One turn moves every row onto another: examples first, then more rows asked:
Sati: [-0.64,-0.24,-2.42,+0.76,+1.20,+1.49,+2.07,-0.23,+0.66,+0.00,+1.64,+0.31,+0.37,-0.26]
mamab: [+0.99,-1.01,+0.66,+2.15,+2.07,-2.40,+1.78,+0.66,+0.61,-0.69,-0.23,+0.38,-0.23,+0.21]
nalu: [+0.16,+0.35,-0.38,-0.12,-1.11,-0.07,+0.97,+2.09,+0.01,+0.36,+0.52,-0.44,+2.16,-0.89]
kab: [+1.03,+1.12,-0.96,+1.23,+0.64,+1.39,+0.96,+2.14,-0.63,+0.55,-0.28,-0.30,+1.79,-0.77]
Fulel: [+1.12,-1.04,-0.23,+0.59,-0.22,-1.44,+0.50,+2.83,-1.28,-0.99,+0.30,+0.13,+0.99,-0.52]
lizu: [+0.51,+0.47,-1.80,+1.35,+1.23,-0.04,+3.55,+0.65,+0.04,-0.84,+0.47,+0.42,+2.01,-1.19]
tapen: [+0.24,+0.62,-1.93,+0.72,+1.60,+0.33,+3.75,+0.51,+0.01,-0.41,+0.90,+0.15,+1.69,-0.71]
gogun: [-0.63,-1.59,+0.69,-0.15,-0.56,-0.74,+0.15,+2.12,-0.03,-0.09,+1.21,+0.43,+1.01,+0.52]
tosiz: [-0.48,-0.48,+0.30,+0.02,+0.76,+0.57,+1.92,-1.02,+0.95,-0.61,+2.15,-0.07,-0.10,+0.68]
lamo: [+1.00,-1.04,+0.78,+2.25,+2.47,-2.29,+1.48,+0.56,+0.42,-0.19,-0.18,+0.40,+0.08,-0.20]
Faki: [+0.04,-1.66,-1.27,+3.04,+2.24,-1.45,+2.06,+0.22,+0.73,-0.28,+1.03,+0.72,+0.16,-0.09]
riko: [+1.15,-1.13,+0.20,+1.53,+1.82,-0.87,+0.51,-0.94,+0.13,+0.51,+1.36,-0.12,-1.13,+0.69]
Mafo: [-0.92,-0.10,+0.02,+2.76,+1.15,+0.12,+1.74,-1.07,+0.48,+0.02,+1.61,-0.33,-0.14,+0.20]
peba: [+0.22,+0.25,-1.81,+1.28,+1.41,+0.56,+3.55,+0.79,-0.42,-0.55,+0.33,+0.59,+1.75,-1.27]
pafo: [+0.68,+0.00,-0.95,+3.12,+2.08,-0.80,+2.72,+1.29,-0.16,+0.91,-0.37,+0.02,+0.83,-0.98]
Nal: [-0.02,-1.39,+0.35,-0.68,-0.78,-0.54,+0.34,+2.02,+0.30,+0.33,+0.96,+0.68,+0.54,+0.64]
dabob: [+2.14,-1.83,-0.36,+0.78,+1.88,-0.51,+0.18,+2.41,-0.32,+0.50,-0.36,-0.21,+0.24,+0.07]
Ragol: [+1.06,+0.79,-0.95,+0.64,+0.91,+1.58,+0.79,+1.95,-0.67,+0.63,-0.28,-0.43,+1.69,-1.13]
Soter: [-0.10,+0.14,-0.17,+0.18,-0.95,-0.05,+0.68,+1.91,-0.70,-0.30,+1.00,-0.47,+2.38,-0.88]
sos: [-0.40,-1.35,-0.53,+0.02,+0.36,+1.35,-0.06,+0.90,+1.03,+0.83,+0.72,-0.26,+0.98,+1.28]
gozi: [+1.61,-0.73,-0.18,+0.34,-0.49,-1.44,+0.69,+2.65,-0.91,-0.49,-0.24,-0.11,+0.59,-0.34]
Res: [+2.43,-1.65,-0.18,+0.92,+1.74,-0.66,+0.03,+2.47,-0.26,+0.37,+0.24,-0.07,+0.02,+0.28]
pokap: [-0.45,-0.21,+0.26,+0.03,+1.46,-0.05,+1.59,-1.00,+0.84,-0.45,+1.84,-0.35,-0.68,+1.08]
lodo: [-0.54,-0.75,+0.10,+0.04,+1.00,+0.71,+1.43,-1.16,+0.78,-0.70,+1.91,-0.52,-0.38,+0.50]
dus: [+0.93,+0.01,-1.59,+2.32,+1.64,+0.20,+2.75,-0.35,-0.73,-0.62,+2.05,+0.43,+0.40,-1.00]
neso: [-0.34,-1.33,-0.17,-0.18,+0.64,+1.40,-0.20,+0.86,+0.68,+1.05,+0.32,-0.18,+0.74,+1.00]
Mil: [+1.01,-0.46,+0.00,+2.08,+2.50,-2.52,+2.12,+0.64,+0.38,-0.25,-0.45,+0.21,+0.25,+0.22]

riko turns into pafo
lodo turns into lamo
mamab turns into lizu
Now find these:
Soter turns into gogun
nalu turns into Nal
tapen turns into pokap
sos turns into Res
neso turns into dabob
dus turns into Mafo

